(in the rows, 128 means zero)
One turn sends every row of this set to another row. A few are shown first. Where does it send the rows asked after them?
tekuv: [141 127 111 120  94 146 109 143 120 110 162 133 134 152 122 115 132 124
 130 140 105 108 142 156 158 120 136 166]
fuve: [133  90 139 118 132 131 100 129 114 123 138 128 127 148 118 134 130 101
 178 122 131 103 125 155 138 120 145 148]
ledem: [154 112 120 133 138 134 150 130 118 126 135 105 178 156 138 118 127 123
 133 122 108 138 124 165 114 108 106 163]
fipi: [146 107  96 119 165 147 116 119 129 143 130 124 137 147 153 133 144 141
 105 168 117 109 131 149 125 138 131 171]
vur: [161 118 123 121 148 129 115 134 108 166 125  82 163 147 124 143 133 107
 134 158 125 110 147 137 136 123 103 165]
dofup: [121 111 149 135 168 154 120 129 101 121 130 121 114 148 132 138 145 106
 114 145 121  94 142 175 128 134 128 130]
Sak: [128 125 112 100 144 147 106 147 107 135 137 111 145 125 115 126 123 146
 158 169 136 136 131 176 138 113 105 174]
bik: [146 111 114 122 162 146 104 120 108 112 146 158 161 121 140 135 158 121
 124 149 116  94 158 172 145 107 106 160]
moz: [128 137 123 113 147 157 130 135 110 156 122 142 113 151 162 115 118 135
 148 124 106 123 133 136 152 115 157 167]
pali: [137  79 111 123 140 169 129 141 109 135 106 147 154 139 128 120 107 109
 133 132 164 106 149 160 145  89 123 154]
Guse: [136 118 126 102 126 151 122 106 125 144 140 111 137 118 132 158 132 144
 138 116 139 141 162 156 149 120 145 151]
Likom: [142  92 106 137 147 164 123 121 116 136  89 118 145 151 136 126 120 140
 159 132 146  91 137 159 131 108 145 137]
vora: [146 133 115 130 121 151 107 136 137  89 133 103 141 130 118 133 122 139
 115 139 113 104 152 124 149 137 122 150]
rafev: [139 135 115 114 149 143 146 141 136 121 123 116 167 145 140 138 114  96
 146 140 106 128 144 177 122 118 110 125]
vedu: [138  96 113 116 134 144 123 164 127 119 130 120 128 202 121 134 136 128
 125 136 119 107 135 151 158 116 128 158]
zesa: [122 164 125 147 137 154 130 116 128 125 131 110 146 144 137 133 141 104
 113 121 128 122 157 142 166 107 150 139]
deg: [126 120 120 121 144 163 117 109 108 155 124 103 146 155 124 126 118 109
 130 137  68 113 152 151 159  79 135 155]
Som: [135 105 120 127 167 173 118 130 131 118 159  96 143 148 128 142  81 128
 132 133 150 108 126 136 153  98 130 155]
nuf: [159 121 135 112 163 148 131 143 114 130 113 124 125 145 137 109 146 116
 142 126 111 135 140 118 171 117 113 130]
laro: [130  84 129 101 178 168 124 138 111 107 150  98 138 139 137 104 143 136
 123 137 115 108 142 172 136 101 133 171]
Palu: [115 139 127  96 157 149  96 162  67 136 110 116 141 131 123 134 132 123
 142 147 123 115 143 140 129 100 129 154]
ketez: [107 130  99 150 160 139 116 134  98 116 120 117 152 125 119 155 128 129
 133 126 131 114 109 161 151 135 112 163]
Lora: [139 127 146 119 156 154 114 119  96 127 110 129 150 109 133 135 102 122
 143 123 106 119 175 126 156  96 130 169]
tuf: [130 124 120  99 115 136 121 127 116 129 141  92 149 127 139  93 156 122
 143 136 118 140 162 134 146 100 149 151]
Vab: [109 126 122 144 140 158  89 130 120 122 137 119 161 133 180 116 124 106
 148 132 130 126 139 142 158 117 142 166]
fufi: [131 137  82 110 163 154 134 137 130 140 147 125 160 146 133 132 153 107
 159 115 112  98 125 152 153  97 103 157]
tema: [142 104 101 133 141 162  98 143 101  94 137 100 139 156 113 143 125 117
 146 139 105  99 173 139 131  99 107 133]
zim: [128 142 112 117 175 166 119 148  83 131 113 112 136 152 113 145 141 143
 131 111 125 117 124 155 150  96 144 177]

fuve -> vur
Lora -> zesa
Now find these:
Guse -> deg
pali -> rafev
bik -> dofup
tekuv -> Palu
tema -> ketez

